Some points:
Array([-1.14, -1.80, -1.33, -1.08,  0.75,  0.18, -0.35, -0.40,  1.57,  0.82,  1.27, -0.87, -0.23,
       -0.44, -0.87, -0.21, -0.10,  0.30,  0.70, -0.25, -0.33,  1.41, -0.52, -0.66])
Array([-0.25, -0.11,  0.42, -1.18, -0.03,  0.63,  0.43,  2.06, -0.25,  1.71, -1.45,  0.85,  0.80,
        0.97, -1.00, -0.07, -0.68,  1.71, -0.54, -0.89, -2.41,  0.28, -0.73, -0.27])
Array([ 0.71,  0.10,  0.09, -0.69, -0.13,  0.51,  0.49,  0.43, -0.87, -1.84,  0.49,  0.73, -1.10,
        1.27, -0.78,  0.27, -0.17, -0.28,  0.29,  0.28,  0.15, -2.13, -0.13,  0.11])
Array([ 1.24,  1.19, -0.06, -0.56,  1.76, -0.01, -0.88,  0.31,  0.68,  0.32,  1.33,  0.94, -0.22,
        0.01, -0.27, -0.23,  0.98, -0.15,  1.58, -1.31,  0.06,  0.71,  0.89,  0.16])
Array([-0.22,  0.97, -0.83, -0.16,  1.15,  1.71,  0.53, -0.42,  1.24,  1.73,  0.48, -1.48,  1.70,
       -0.56, -0.90, -0.47, -1.49,  0.35,  0.84, -0.43,  0.48, -1.56, -0.27, -0.33])
Array([-0.40,  0.46, -1.82,  0.17, -0.43,  0.28, -1.41,  0.24, -0.48,  0.22, -2.58,  1.48, -0.31,
        0.45, -1.66, -0.66, -0.53, -1.45,  0.62,  0.28,  1.52,  0.63,  0.40,  0.08])
Array([-1.50,  1.70,  0.46, -1.38, -0.76,  0.69,  0.30, -0.22,  0.06,  0.15,  0.98, -0.63,  0.11,
       -0.09, -0.47,  1.20, -1.60, -1.05, -0.18, -0.49,  0.19,  1.21,  0.48, -2.08])
Array([ 0.48, -1.74, -0.53,  0.60, -0.70,  0.55,  0.41,  0.01, -0.19, -0.43, -0.35, -0.04,  0.21,
        1.18, -0.05,  0.09,  0.39,  2.01,  0.41, -0.94,  2.45, -0.21, -0.50,  2.47])
Array([ 0.78,  0.36,  0.21, -1.44,  1.26,  0.84,  0.72,  0.88,  0.04,  0.06, -0.14, -1.80, -1.01,
        1.43, -0.86, -1.07,  0.70, -0.11, -0.76,  0.72,  0.40,  0.86, -2.01,  1.49])
Array([-0.28,  0.47,  0.12,  0.46,  1.54, -0.08,  1.67,  0.84, -0.36, -1.15,  0.08, -1.03,  1.60,
       -1.20, -1.05, -0.20,  1.10, -0.97,  0.09, -0.81,  2.17, -1.15, -0.09, -2.11])
Array([-1.10, -0.46,  1.46, -0.27, -2.17,  0.51,  0.44, -1.77, -1.22,  0.21,  1.89, -0.61,  0.78,
       -1.85,  0.04, -0.76, -0.29,  0.51, -0.05, -0.60, -0.17,  0.35,  1.36,  1.44])
Array([ 0.34, -0.07, -1.35, -0.34, -1.23, -1.46,  2.35, -0.26, -0.44,  1.37,  0.14, -1.28,  0.05,
        1.20, -0.68, -0.37,  2.30, -0.66,  0.36,  0.43, -1.23, -0.05,  1.59, -1.67])
Array([ 0.51,  1.00, -0.65,  0.65,  0.21, -0.88, -1.32,  0.28,  0.14, -0.35, -0.52,  1.92, -1.41,
       -0.30, -0.55,  0.08, -0.02, -1.19, -1.72, -0.43, -0.05,  1.68,  0.89,  0.25])
Array([-1.25,  0.87,  0.32,  0.79, -0.77,  0.79, -0.95, -1.62,  3.11, -0.14, -0.92,  1.60,  0.39,
        1.62,  2.30,  1.29,  2.18, -0.18,  0.85, -0.43,  0.26,  0.13, -0.25,  0.76])
Array([-0.73, -1.02, -0.31,  2.02, -0.84,  0.57,  1.02, -1.26,  0.59, -1.31, -1.77,  0.43,  0.95,
        0.45, -0.32, -1.03, -0.28, -0.39, -0.39,  2.08, -0.14,  1.17,  1.34,  0.78])
Array([ 0.43,  1.10, -1.45, -0.14, -0.42,  0.38, -1.05,  0.55,  1.15, -2.59,  1.41, -0.08,  1.23,
        1.58, -0.09, -1.06, -0.01, -0.46,  0.31,  0.26,  0.54,  0.96,  1.68,  0.42])
Array([ 1.85, -1.14,  0.74, -0.96, -1.48, -1.75, -1.36, -0.46, -0.12,  1.26, -0.72, -0.08,  1.44,
       -0.47, -0.28, -0.60, -0.68,  0.15, -0.52, -2.01,  0.31, -1.02, -0.46, -0.94])
Array([-1.64,  0.91, -1.38,  1.06,  0.12,  1.15, -1.09, -0.59, -1.99,  0.65, -0.38,  0.02, -1.50,
       -0.04,  1.11,  0.22,  0.98,  0.56, -0.06,  1.36, -0.33, -1.56, -0.67, -0.18])
Array([ 0.11, -0.13,  0.22,  0.80, -0.36,  0.71,  0.63,  0.58, -0.43,  0.45, -1.38,  1.05, -2.21,
       -1.57, -0.21, -0.87,  1.18, -0.52,  1.01,  0.15, -0.76, -0.47, -0.64,  0.64])
Array([ 0.94, -1.26,  0.49, -2.62,  1.80,  0.46,  0.81, -1.06, -0.30, -0.12, -1.18, -1.08,  0.73,
       -1.81,  1.03,  3.10,  0.28, -2.27, -0.59,  0.51, -0.39,  1.03, -0.47,  2.06])
Array([ 0.07, -0.03, -0.36, -0.40,  0.26,  0.47, -0.23,  1.07, -0.22,  0.39,  1.32,  2.59,  0.52,
       -1.21,  0.60, -0.04,  0.10,  0.05,  1.44,  1.12,  1.12,  0.63,  0.26,  0.19])
Array([ 0.76,  0.79,  1.48, -0.16, -0.57,  1.10,  0.33, -0.51, -1.53, -0.66,  0.07,  0.56,  0.31,
        0.85, -1.19,  1.07, -0.67,  2.02, -1.13,  0.87, -0.86,  0.66,  0.44, -0.72])
Array([-0.33,  0.97,  1.38,  1.31,  0.93, -0.06, -0.23,  0.75,  0.11,  0.45, -0.21, -1.20, -0.32,
        0.03,  1.61, -1.45, -1.40,  0.37, -0.65,  0.27,  0.39, -0.23,  1.05, -0.29])
Array([-1.01,  0.73, -0.09,  1.38,  0.05, -2.30,  0.57, -0.75, -1.02, -0.62,  0.21,  0.45,  1.86,
       -0.44,  0.39, -0.29, -0.14, -1.45, -0.40, -0.57, -1.24,  0.55, -2.46,  1.17])
Array([-0.28, -0.19, -0.37, -1.87,  0.61, -0.50, -0.08, -0.91,  0.83, -2.51, -0.42,  1.29,  0.96,
        0.08,  0.84, -0.28, -0.56,  1.66,  1.03,  2.00, -1.18, -0.63, -0.75, -0.18])
Array([-0.80, -0.32,  1.27, -0.94,  0.86, -0.41, -0.86, -0.03, -0.51,  0.93, -0.70, -1.58, -1.18,
        1.43,  0.89,  0.56,  0.95, -0.58, -0.57,  0.01, -0.08,  0.20, -0.96,  0.56])
Array([ 0.41,  0.28,  0.34, -0.20, -0.57, -0.63, -0.93,  0.38,  0.40, -0.39, -0.92, -0.87,  1.02,
       -0.88, -0.79,  2.11,  1.77,  0.40, -0.24, -0.78,  1.38, -0.39,  0.86, -0.79])
Array([-0.07,  1.40,  0.45, -0.51, -1.43,  0.56, -0.90,  0.90,  0.81, -0.35,  0.29, -0.95,  1.34,
       -1.94, -0.50, -0.96,  1.65, -0.04, -0.85, -0.29, -0.93, -1.21, -1.56,  0.23])
Array([ 0.54,  0.25,  1.10,  2.07,  1.64,  0.30, -1.28, -0.69, -0.81, -1.23, -0.04, -0.16, -1.42,
       -0.04,  0.25, -1.87, -1.07, -0.25,  1.38, -1.38, -1.33,  0.89,  0.13, -0.68])
Array([-1.17, -0.88,  0.88,  0.26, -2.59, -0.26,  0.22,  0.31,  1.92, -0.59,  0.68, -0.36, -2.58,
       -0.82, -1.35, -0.27, -0.53, -1.75,  0.08,  0.57, -0.36,  0.54, -1.05,  1.31])
Array([ 0.29, -0.70,  0.31,  0.45,  0.36,  0.84, -1.50, -1.05,  0.44,  1.95,  0.03, -0.40,  0.84,
        0.13, -1.35, -0.48,  0.49,  0.91, -1.38,  0.08, -0.47,  0.16,  1.28, -1.50])
Array([ 0.54, -0.53,  0.07,  1.57,  1.18, -1.10,  0.10, -0.36,  0.41,  0.85,  0.48, -0.35, -0.34,
       -0.83, -2.48,  1.63,  0.60,  1.24,  1.92,  0.14, -0.23, -0.74, -1.10, -1.12])
Array([ 0.95, -1.57, -1.00,  0.11,  0.84,  0.91,  2.20,  0.53,  0.32,  0.99,  0.02,  1.34, -0.35,
       -0.61,  0.99, -0.23, -0.68, -0.69, -2.48, -1.26,  0.29, -1.80, -0.25, -2.13])
Array([-0.85,  0.35, -0.87,  0.45,  1.67, -2.50,  0.67,  0.64, -0.20,  0.46,  0.81, -0.24, -0.10,
        0.96, -0.04,  0.42, -0.93,  0.15, -1.26, -0.89, -1.22, -0.89,  0.90,  0.78])
These points spread out most along one direction. Take the direction at right angles to it along which they spread out most. Then take the direction at right angles to both along which they spread out most. Go by this last direction. How many in every 100 of the points above lie lower along it than each point below? Round to a whole number. More than half of the points above lie lower than the first one.
Array([ 0.10, -0.36, -0.38, -0.58,  0.20, -0.67, -0.87, -1.52, -1.77,  0.24, -1.59, -1.51, -1.47,
       -0.10,  1.45, -0.26, -0.34, -0.14,  0.94,  0.34,  0.49,  0.19, -0.16,  0.19]) --> 24
Array([ 0.02, -0.39,  1.47, -0.90,  0.98, -1.08,  0.44, -0.95, -0.04,  1.09,  1.23,  2.07,  0.81,
       -0.77, -0.27, -1.97,  0.30,  1.28, -0.92,  0.53,  1.20,  0.03, -0.32, -0.26]) --> 50
Array([-1.33,  0.47, -1.06, -1.26, -0.21, -1.08,  0.19,  1.51,  0.23, -0.16, -0.90, -0.51, -0.28,
       -1.30,  1.47, -1.07, -0.51,  1.23,  0.64,  1.24,  0.43, -0.21,  2.56,  0.28]) --> 59
Array([-1.51, -0.67, -0.53,  0.63, -0.72,  1.29, -1.07, -0.13, -1.39,  0.32,  0.13,  1.02,  0.57,
        2.38,  0.01,  1.19, -0.44, -0.97,  1.31,  0.41, -0.78, -1.20, -0.09,  0.43]) --> 38
Array([ 1.10,  2.00,  0.14,  1.41, -0.97,  0.80,  1.78,  0.75,  0.35,  0.86, -0.85,  0.73,  0.15,
       -0.39,  0.44,  1.08, -0.72,  0.55,  1.34, -1.08, -0.30,  0.88,  1.16,  1.50]) --> 50
Array([-0.12, -0.99,  0.57,  1.42,  0.75, -0.48,  0.10,  2.52, -0.08, -0.05,  0.78, -1.11,  0.18,
       -0.74,  0.16,  0.51,  1.05,  1.45, -1.10, -0.33, -0.78, -0.36,  1.15, -0.75]) --> 35
Array([ 0.73, -0.33, -1.22, -0.33, -1.00, -0.30, -0.17,  0.14, -0.62, -1.09, -0.31, -0.76, -0.89,
        0.35,  2.04,  0.88, -0.08,  0.90, -0.69, -0.06,  0.64,  1.75, -3.01, -1.73]) --> 35
Array([ 0.41,  0.80,  1.60,  0.76,  0.20, -1.32, -0.62,  0.66,  0.18,  0.73,  0.52,  0.40, -0.28,
        0.80,  0.03,  1.12, -1.29, -1.35, -0.75,  2.85,  1.84, -0.46, -0.62,  0.48]) --> 35
Array([ 0.38,  1.03,  0.90, -0.38, -0.26, -0.44,  2.14, -1.86,  1.02, -0.49,  0.02,  0.47, -1.48,
        0.79,  0.20, -0.30, -0.58,  0.32, -0.48, -1.92,  0.33, -1.00,  0.50, -0.06]) --> 38
Array([ 0.26, -2.48,  1.02, -1.50, -0.65,  0.23, -0.27,  0.98, -1.22, -1.55,  0.72, -0.50,  0.45,
        0.54,  1.26,  0.24, -0.18, -0.73,  1.48, -1.28,  0.26,  0.78, -0.06, -0.01]) --> 65
Array([ 2.03, -1.06, -1.93,  1.47, -0.82,  0.86, -1.10, -0.50,  0.43, -0.57,  1.91, -0.43, -0.31,
       -0.10,  0.92,  0.02, -1.02, -0.47, -0.89,  1.91, -1.34, -0.41,  0.20,  0.63]) --> 38
